Each path is a new rotation, seen through one point. The rows after it are directions, each followed by how far the rotation turns it, in degrees each step (0 if it stays put).
Each turn is a multiple of 5 degrees from 10 to 175, or 0.
Each row of a path follows its step; steps can be skipped.

step 0: [-12 -13 -26 -11   0  -8 -19 -13 -10  22  -2   4  13  26 -39 -14 -35 -28
 -13   0  16 -15  -7  -2  22   5 -15 -10  17  -3 -18   3]
step 1: [-19 -12   4  -6 -11 -14 -21  -5  -6  -3 -36  -9  -9   7  28 -22   8   0
  11 -39  41  27  11   3 -15  -3  13  -6  12   4  -9  10]
step 2: [-22  16  -5  29  31  -6 -14  33  -5  19  14 -14  -1  12  33   4  -4 -15
   4  -1 -10 -19 -12 -13 -32  21   3 -11  -2 -15  10   3]
step 3: [ 10   3 -57   7  16  14  16   1 -11  -7  -4   5   2  -3  -5 -29   0   6
  -8   5   0  -8  11  -9 -12   2 -29   6  10 -10 -37 -24]
step 4: [-14  -8   6   7  14  -5 -10 -18   8  22  17  27 -10  11  14 -11  -6  24
  23  -7  22   6  11  -7  16 -24  10  28  42  11   3 -11]
step 5: [ -9  30  -1   4  14 -53 -20  13 -24   0  -2  -2   9  20  -3  13 -11  -3
  -2   3  -5  19  -4  33  10  23  -6  -9  21  -7   7  -6]
step 6: [  2 -38 -15  12 -27 -27  10  16 -22  -7 -18  11  13  17  -1 -19 -11 -25
  19  -8  12 -11  -1 -13 -28   3 -17  10 -14  -3  -4 -22]
step 7: [  6  10  -4   1  -9  17 -32  24  17 -13  -3  15  -6   9  42  -9   5  28
  42   1 -16   0   6   1 -24  -4   0  12   9   5 -16   5]
step 8: [-15 -18 -20   7  34 -12   1  20  16   1   6  19 -21  19  -8  11  -6  17
 -13  17 -35 -12 -15   0  23   8 -21 -22  16  -5   1 -18]
step 9: [ 21 -21 -13 -38  22 -21   3 -25 -12  -8 -30   7   7   6   0  -2 -20  -1
  11   1  25   1  -4  17   2 -38 -21   6   5   0  -8 -21]
step 10: [ 20  -9  29   4 -20 -31 -39  -8   9   6  25   8   6  18  42   8   7  -3
  -6  -6   8   6 -10  -2 -19  -5  -1  -6  16 -20  18   0]
Speeds:
[ -1  -2   1  -3  -7   3  13  -9   6   3  -7  -2  14   1   5  -6   4  -2
   9  -1   4 -10  -6   5   7   4  -2  -2   2  -4  -9  -8] => 125
[ -4  -2   4  -7   9   5  -2   0  -6   4   2   3   1 -10   8   6  -5  -6
  15  -1   4  -5  -7   7  -3  -5   6  14  -3   6   4   4] => 140
[  0  -1  -3  -4  13   0   6  -5   5  -3   5  -8   2  -5  15   4   3   1
 -10   5   9  -3   6  -6  -3  -6 -10  -2   6  -6   5   0] => 55
[  4  -4   5  -8   1   6  -1   1  -5   6   2   0  10   5   1  -8  -5  -6
  -7 -10 -11   4   9  -3   1  -7 -11   9  -7   1  -4  -2] => 120

step 0: [ 18  12   1  15 -15   6  -9 -11 -11 -14  19 -15  12 -21  13  25  13 -33
   0  -8  -7  -6   1   7 -39   2 -27  23   9 -12 -22  15]
step 1: [ -2 -32   6 -30  22  30  -7  19 -15 -26  12  14   5  18  16 -16  -7   4
 -17  18  12  10  32 -12  -1   0  -5 -14   4  12   1   0]
step 2: [ 14  -4  20  23   3 -20  -8 -31  15   8  10  -6   5 -32 -16 -15  -4  37
   6  22   0 -15   3  -8   8  15   0 -27   0 -23  16   4]
step 3: [-13 -11  -9  28  -3  -1  12  14  12  -8 -34 -13   7   6  20  33  33   6
  -5   8  -9 -16   2  -2  -3 -16  35  15  -1  15  -7  -7]
step 4: [-27  16   4   0  14  -1   1  36 -16  19   5  -4 -16 -12  -8 -16 -30 -18
   6  -5  24  -8  -8  19  21  28   9   4  20  24   2  12]
step 5: [  0  16  10 -15 -23 -28  19 -13 -13 -36  -1   7   2  11 -30  20  -9   6
   0  -3  -7  17 -32 -17   7  -9 -19   5  22  -7   8 -17]
step 6: [ 15   8   3  19   3  -3 -19   1   7   5   9  -7 -33   9   8  -1 -18 -14
  -2 -10 -19  36  28  -1 -10 -36  11   5 -32  13 -14  -4]
step 7: [-26   7 -23 -19   8  28 -14  -2   7   5  -5  17  35 -13 -14  -2   1  -6
   6 -24 -16   1  20  -4  21  18 -10   0 -13 -27  23  16]
step 8: [ -3 -37  13  -7  -1   1  17 -33 -12  20  14  24 -14  15 -13  -4  30   8
  -2   4 -10 -13 -22  20 -30   3  10   5  -7   2  -2   1]
step 9: [  2  -6 -21  21 -13  -1 -10  20  46  -4 -20 -13  -5  25  24 -23 -12  -7
  -9  13  16   5 -19   1 -12  14 -16 -11   2  -2 -13  14]
step 10: [ 34  41  -4 -42  -9   7  12   9  -2   5   7  -5  12  -9   6  -3  12   8
 -25   2  17 -22  -2   7  23  -5  18  -8  -1  10  16  -8]
Speeds:
[ -4   8   4  -7  -2   9   5   3   5   5   6   5   4  -3   0  -8   3   0
   4  -1   4  11   4  -5  11  12   9  -9   5  -5 -11  -1] => 130
[ -7   9  -3   3   1  -4   5  -2   2 -10  -4   7   4  -1  14   3  -3   1
  -1   3   3   2  -1  -3  -2   4  -1  10   2 -20   7   5] => 160
[ -5  -2   0   8 -12   0  -5  -5  -1   0   4  -7  -8   2   3  10   6   6
   3  -1   2   3  -3   0  -8   7   0   0  -6  -7 -11 -17] => 125
[ -3  -9   4   2   9 -13   1  -7  -3   5   0   4  -2   6  -2  -3   0   8
  -1   6   0  12 -11  -2   2  -6  -8 -11   8  -5  -3   0] => 110
[ -3   1   3  -5   0   0   4   6   0   8  -6   0  -4   7   4  -1   1   2
   8   8  -2  10   8 -10 -19   0   6   6   2   7   2   2] => 140

step 0: [ 16   7  12  -7 -13  -3  -2 -38  -5 -18   5  20  18  -3 -23  -5   9  16
  32   0   1 -12   6 -17  18  -7  -8 -11   6 -16 -37 -19]
step 1: [  8  13   0  -2 -16 -23  17 -10 -34 -19   8   2   9  -2 -17   2  -4  20
 -11   7  12   7  38 -31  -4 -20   9  16  26  -9  -1  16]
step 2: [ -8  38   4   1   4 -36  -6  23  29  -3 -11  -9  21   5 -12   5   4  -6
   6   7  20  -1   6 -25   2 -15  -2  15   2 -32  -2   3]
step 3: [ 27  22 -10 -23 -19 -22  20  16  14 -25  21  16  -4 -11   8 -11   7  14
   5 -11   3 -26 -10 -15  15  13   3   7 -20 -19  -7 -15]
step 4: [ 25  12   0   0  -4   2 -27 -21  -5 -29  25  19  -5   5 -23  -5 -11   7
   7  22 -10  -7   8 -39 -12  -8 -21  -2 -12  -8  -8 -12]
step 5: [ 30  29   6 -16 -11 -16   0  10 -11  18  -9  -6  -3  -4 -12 -14  -4  27
   0  14   8  23  17 -28 -14 -27   1 -19  17  -3 -26   3]
step 6: [-12  24  -5  -8 -27 -48 -19  -6  -5   6  -2   4  13 -10 -10   9   0  -3
  -1  -5  22   2  -4  -5  19 -27   9  17 -17 -13 -21 -20]
step 7: [ 29   0 -14  -2 -12  -7   3  -3  30 -29  16  -2  -3 -23 -19   1 -17   8
  -7  -8  18  -4  11 -21   1  10  34  28 -12 -15 -14  -2]
step 8: [ 35  11  10   9   4  -8 -15  -4   9 -21  16 -19 -12  18 -24   6  18   8
  12  18  13 -37  -6 -22  -7 -16  -4  -9  10 -13 -22  -4]
step 9: [ 11  27   7 -29 -11  -5  17 -10 -17 -11  -3  25  -7  24  -7 -12   8  12
  10  18  35  10   7 -19  21  -8   2  -6   5   3 -29  10]
step 10: [-15  34  -5  11 -30 -29   5 -17 -12  -8   8  -6  20 -16 -29  -8  -8   8
  -3   8  20   8 -13 -33  -2  -6  -1  14 -12  -3  10  14]
Speeds:
[-14   5  -3  -3 -11   2  -6  -2   6  -8  -1  -3   1   5   2   5  -2  12
 -10   6  -1  -4   4   9  -7   9   1 -11   3  -2  -5   0] => 0
[ -7 -11  -2   3  -8  -1  -1  -8  -6 -13   6  12   0  -1   0  -4  -4  -2
  -8   1  -6   5   4  -7   6   2   6   6  -9   7   2   6] => 120
[  2   6  -8   9 -10   1  -2   2  18   6   5   1   6  -7   2  -4   3  -1
  -4  -4   4  -1  -5   3   9   6   2   8  -2   1  11  -7] => 90
[ -6   4   1   1   0  -1 -12  -8   6   2  -4   4  13   5  -7   5   9 -11
   6  -1  -8  -7  -4  -2 -10  -4  -4   4  -6   4  -5   4] => 175
[10  1  2  5 -1  6 -6 -7 -3  3 -3 10  1  7  3 -4 10  3 -7  9  3 -1 10 -1
  4 -7 -2 -4 16  8  4 -2] => 90
[ -2   5  -1  -5   2  -4  -1  12   0  -3   3   8   8  -4  11  -4  -2   2
   1  -2 -15   0  10  -5  -4  -3 -12   0   1  -8   8  -6] => 35
[ -2   3   3  -3   6   4   4  -6   2  -9   6 -10   3   4  10  -9  15   3
   2   6   7   2   4   4  -2  -4   0   7 -10  -6   6   6] => 55

step 0: [-24 -18   6  16  27   0  25  16 -17 -11  29 -17 -19  -2  -6  -7   5   5
  26 -13  -2  14  -9 -10 -10 -26  12  -8  12 -16  -5  -9]
step 1: [  6 -20  -9  -4  10 -20 -11  -9   8 -27 -12 -10   9 -14  -5   7   3 -23
  30   9  -4 -15  -7   3 -24  -9 -28 -17  -3   7  33  -4]
step 2: [ -6  21  18   0  -3  20  -2  -8   5  18  35 -20  -5  -5 -19   8 -26  -6
  25 -20   0   1   2   2   4 -16 -29 -12  21   1   4  10]
step 3: [ 29  17 -13  20  28 -14 -10 -20 -24  -8  10 -15  13 -11  22 -15 -10 -13
   2  -5  27   6  -6  -4 -27   6  -7 -14  -9 -13   2  11]
step 4: [  6  -6  -9  19   6 -14  10   6 -20  13  30 -21 -19   8   1  35  -9 -18
   3 -19 -37  -7  -7   6  -1  -1  15 -16  11   4  13   1]
step 5: [  6 -13  10  20  12   0  22   4  -6 -29   3 -13  -4  -4  -1   2   5  -9
  -4 -18   9 -13 -24 -11 -33 -13 -37  29  -5  10   1  14]
step 6: [  4  -3  14  -9  13   5 -17  -8  12   9  20 -48  -9 -18 -11  28  -9 -33
  13  22   1 -18   9   0  -3  -2   3   8 -13 -13   4  -9]
step 7: [  6  -3 -30  18  -7  10   3 -19 -27  -5  22  -3 -34 -14 -10 -10  -2   3
  17   6  25 -12   0  -9 -13 -25  -9  -6  16  -7 -14  21]
step 8: [  9 -25   2  -2   4 -21  -4  14 -16 -13  18 -24   9  10  20  -4 -17 -30
  23  -8   2  10   5 -11   6 -26  14 -15 -24  -3  29   6]
step 9: [  8   6  -2  23 -11   8  -6  -5 -17  -8  10  -8   2 -14  -5  -7   2 -22
  14  -7 -32 -10   0  22 -12 -30 -34   7  24  25   1  -9]
step 10: [  5   1  24 -14 -14  -5   0 -23  -6  17  18 -36  11  14  -3  -6 -15 -22
 -13  -2  21   8 -12   5 -33  -4 -17  -4 -15  -1   5  22]
Speeds:
[ -1  -4  -3  14  -6 -12  11   1   0  -2   1   3   3  -5  11  -5   1  -5
   6  -8  -7   5   1   5   6   1  12   5   3  -6  -2   3] => 85
[  3  -9   2   1 -11  -8   2   0   4   7   4  -5  -5   7   1   3  -7  19
   2  -1   6   3   1   0  -1   1  -6   5   9   6   4  10] => 135
[  6   1  -2   3  -6  -4   7  -2  -7   5   7  -2   5  -5  -6  -4  -3  11
  -4   1   7 -11   0  -4  -3   0  12 -12  -5  -3  -4 -12] => 95
[ -4   4  -4  -6  -5  -1  10  -8  15   2   0 -13   9  -8  -1  -2   1  -5
  -4  -3   4  -6  -4   3   8   1 -11   3   3   1  -6  -3] => 90

step 0: [ -5 -18 -14 -15  -5  11 -15  28  23   7 -22  39  -5   4   0   8 -13 -14
  20  15  -3   2  -5  -3 -12  25  28  20 -13  -1  -7   1]
step 1: [ 20  -4   1   4   0  -8   3  12  32  -1  -4  36 -24  25   3  -1  26   1
  -4  -1   4  10   2 -16 -13  -5  21   4  42   1  -3  -4]
step 2: [  7   0 -11  -2  -4  11 -13   5  20  -6  -8 -10  10  25  14  -1  28  27
  -6  14  20  15 -31  11 -14  12  10  -9  15  -3  -1  40]
step 3: [ 11 -19  20   9  15   5  -1   7  27   6   0 -14  -2   6  26   0 -22  -2
  16  -3  17  40 -15  20 -10  29  18 -15  -5   7   7  -6]
step 4: [ 17  21   4  11  -3  -6 -10   0  10  17 -13  -6 -14  27  -6  39  14 -13
   5   1  -3  33  18  11 -26  20   0  -4 -10   9 -13 -15]
step 5: [ 20   5  12 -21  -1  11  -4 -18   3   0 -13  -2 -19   6  -7 -13  24 -16
   3  39 -13  30 -29 -14 -21   7 -17  -1  -8  -3 -14  -4]
step 6: [-14  -2  24 -19  29  24   2 -18  13  -2   9  -9  -3  11  -9   2   9 -11
  13  20  -6  17  -9  29 -17  -4  -1  28  25   9  25   1]
step 7: [-30  12  21 -19 -15  25  15  25  21   0 -18  -5  -9  34 -13  -5  -5 -13
   5  -7  18   1   7   8 -20  16 -11  18 -18   5   3   6]
step 8: [  4  -1  21  18   4  34  10  -6  12 -12 -38   8 -22   4 -16 -10  -6   4
 -12  -4   7  17   8 -11 -19  -8  15  10   6 -30 -21  -9]
step 9: [-11  -6   9  -1  27  10 -28  29  10 -10 -17  -8  -1  -1   3  12  15   1
   1   4 -20   5  -4   8 -12   5  -6  13  28 -32 -33  18]
step 10: [  4   6  25 -19  14   5   5   7  11 -29  11   3 -19  18  14 -10  11 -14
  17 -19   4   7  -4   6  22  42   4  -7  15 -21 -10  13]
Speeds:
[  0   6  -1  -5   4  -1   5   1 -13   2  -6   7  -4   6  11  -5  -4  -1
  -4   7   0  -4  -2  -2  -3   9  -1   0 -11   2  -4  18] => 145
[ -1   4   1  -8 -10  -7   7   4  -1   6   8  -3 -10  15  -1   0  10  -5
  -2  -9   5  -1  14  -3   3   2  -1  -5   3  -4   0  -1] => 120
[ -2 -13  -1   6  -5  -6  -5  -4  -2   4  -1   4   0  -9  -3   3   0  -9
 -14  -2  -1  10   7   4  -3   9  -5   6  -5 -10  -6   1] => 80
[  5  -2  -1  -4   1  11  -8  -1  -9   5  -3  -3   2   8  -3 -14   2  -6
  -4   3  -4  -3   6   4   1  -3  -5  11  -7   7   8 -11] => 45
[ -6  -2   1  -9  -6  11   5  -4  -3  -2   3   2  10  -3   6   2  -4   5
   5 -16   1   7   3   5  -2  12   0  -2  -3   4  10   1] => 95
[  4  -2  -3  -2   3   6   0   2  -2   5  -9   9   0  -5   1   1   8   2
   1  -3 -14   4   9 -15 -12  -7  -4 -10   3   0  -1  -1] => 95
[  2  -4   9  -1  -6  -1  -2  -8  -1   2   8  -7  -4   4   0  10  -7   4
  -6  12   0   7   0  -2  -8  -2  -7 -10  -3  15   3   0] => 35

step 0: [-33   9   4  14  35  27  11  26  19  10  -9   7  16   5  -5  12  -8   4
  25  -1  17  -7 -31 -29  31  18  37   6  -5  14  -3   5]
step 1: [-25  -3  -2 -35  28   6  34   2  -2  18  23  -1  -4   0 -16  -6  -3  -1
  21  33  10 -21 -36 -38  15 -10   7   2 -18  -4 -17   7]
step 2: [  5 -13  34 -46  -1  11  -1 -17  10  12  14   3   3   8 -11   1   8  -8
  -9  58   2  -1 -33  -2 -17 -11 -17  13 -14  -4 -25   0]
step 3: [ 39 -12  10 -10 -23   0  -8  -5  14   8  -2 -11  13   6 -11 -17  19 -38
  -7  23   6  26 -16  10  -7  -6 -31  16   4  34 -29 -18]
step 4: [ 16 -21   4  23 -18  17 -16  39   8  18 -16  15 -18  -5 -25 -15   8 -20
   8  -9   6  37  13   7  -3 -15  -8  -4  18  29 -21 -33]
step 5: [-27   1   4  36  33  21  -3  32  19   9 -17  22 -26  -8 -13 -25   3 -14
  32  -7   7  14  12  -2  -4  24  -9   7  16   4  19 -22]
step 6: [-50  -5 -13  -3  34  -8  24  -2  -3  -7  10   3 -34   6  -6 -35  15   4
  30   8   0   5  18 -22   5   0 -15  15 -10 -21  18 -11]
step 7: [-28  -9  16 -28  11 -13  -9 -32  -3 -18  -9  -2  -7  27  -1  -8  31  30
   2  33  -1  14  10  -8 -12 -15  -9  32 -10 -32  12  -2]
step 8: [ 20   1  -5 -26  -7 -28 -14 -31   4 -14 -24 -16  34  40   0   3  33   6
  -2   1   6  25   0 -14  -3 -16 -12  32  18  10   7  -2]
step 9: [ 18 -18 -11  -5  -9   0 -23   6  -8  17 -24  -6  20  27 -14  29  11  -2
   3 -28  -3  23  -1 -19   5 -35  16 -13  38  22  15 -21]
step 10: [-12  -2  -4  22  39  31 -23   4  13  25   0   0  11   4  -5  34   0 -20
  19 -24  -1  -3 -21  -8   2  -4  22 -15  25  19  28 -21]
Speeds:
[  9  -2  10   1  -8  -7 -12   0  -3  -6   5   1   9   3  -1 -10   5   2
  -6   4  -4  -6   5  -9  -5   0   2   0  -7  12   5  -4] => 70
[  1   4  -5 -12   8  13   2  -9  -4   0  -3  -2  15   3   2   0   0   8
   1  -1  -2  -2   0   3   3   0  12 -11   0   6  -3  -6] => 35
[  7   6  -5   9  -4   3  -1   4   4  -8 -10  -5  -1   9  -1   5   7   1
  -5  -2 -10  10  -5  -5  -6  -1  -6 -11   2   2 -11   2] => 70
[-11   3   2   2  -3  -9  -3   1  -4  -1 -11  -2   5  10  11  -3  -2   4
  13  -5  -3   0  -2   9  -1 -13  -3  -1  -4   2   9   6] => 35
[ -6   9  -3  -2 -11  -1   1  -4   3  -7   0   1   3   7   0   8  -1  -8
   1   2   1   2   2 -15   2  -2  16   6   6  -6   6   5] => 40

step 0: [ -8 -14  -8  20 -12  28 -10  19 -32 -11  -3 -10  28   7  -8  30   8  -4
   9  19  24   4  24  -6  -4  -2  24 -23  -8   5  12 -15]
step 1: [ 12 -16  -6  24  15 -18  -6  -7  23   5   3  12  22  13  -6   3 -30  15
 -32  -6   8  28  -9 -15  22 -18  36  -8  -1  -5   5  -3]
step 2: [-23  11 -24 -28  31  -3   6 -15   7 -11 -15  13   8   4 -21 -26  11  -1
  18 -13  15  14   6 -25 -13 -11  10  -3  -9 -22  17 -21]
step 3: [ -2 -10  -9 -12  25  18  10  13  19 -10 -29  20  -7 -10  11   8 -13  11
   7   5  30 -24  22  40  12  -4  22  -5  -9   4 -15   1]
step 4: [ 14  -6  -8  34  26  -4   8 -14  11  -5  18  16   3 -17  36 -20  -4  13
  -5  -5  19 -34  -4 -19  -5  19 -13 -13  11 -12  15  -2]
step 5: [-21  -9   5  -3  -9  22  25   3  -9  -9   7  -4  32  -5 -32   7   5  36
  -5  -5 -10 -32  16 -16 -21  18   1  -2  -7 -20  -9   0]
step 6: [ 22   6 -20  -1 -10  12  -9   9  32   6 -17  -3  27  -2   4  33   5  22
 -23  30   3 -10   2  -5   9 -13   2   5 -13   0  34  20]
step 7: [ 11   1 -47  -8 -16  16 -11   4  12  -2  15  31  23  17   8 -26  -2  19
   6  -6  -5  17 -10 -22  -1 -16  -4   8  20   6 -12 -15]
step 8: [-16  -7  -4 -25 -17 -40  15  19  23 -13  -6   9  16   5 -13 -13  37  15
  15  -7  25 -10  -2  19   1  -8  26   3   5   8  -6  12]
step 9: [ 14  14 -21   0  15 -22   0 -15  39   9 -11   1 -11 -12  19   4   4  15
  -6  11   1   4  18  22 -22  41  -1  21  17   9  -2 -19]
step 10: [-12  16 -17   1  -7   0   5 -33   5  17  14  -3   6   4   1   9   8   5
  23  -2   1 -41  11 -21   5   8 -27 -15   9  15 -44   2]
Speeds:
[ -5  -3 -10  -2   7   5  17  -2  -6  -7   2  -2  -6   4   2  -1 -12   0
  -4   4   1  -6 -10   3   3   1  -7   4  -7  -7   5   8] => 40
[ -5  16  -2   2  -5   4   5   1 -14  -9   3  -5   1  -5  -4  -3   0   3
   6  -2   5  -4   6  -7  -1  -8   5   8  -3   5 -11  -5] => 140
[ -1  -2   2  -1  -6   2  -5  -2   0  -5   6  -5   1   5   4  16  -2   5
 -11  -2   1   0  -6  -9 -12  -5  -4 -10 -12   3  -3  -5] => 65
[  1   0  -6   6 -11  10   3   2   4  -2   1  -4   5   9  -9   1   2  -1
   2   1  -6  10 -11  -4   9  -4  10   3   2   4  12  -3] => 60
[-12   3   1   5   2   1 -12   1  -8   0   5  10  11   5  -1  -1   0   0
  -8  14  -4   5   3  -1  -2  -2  -2   6   0  -1   1  14] => 60
[  0  -6   0 -12  -1   2 -10  -7  -2 -13  -7   5  -9  -4   4   2  -1   3
   4   8 -10  -7  -4  -6   5  -9   5  -1   9  -2   0  -1] => 85
[ -2  -4  -6  -5  14   2   2   1  -4  -5   7  -4   5   0   7   3  12   0
   0 -13 -13   4   5  -6   8   4  -2   0  -1   8  -1   3] => 135
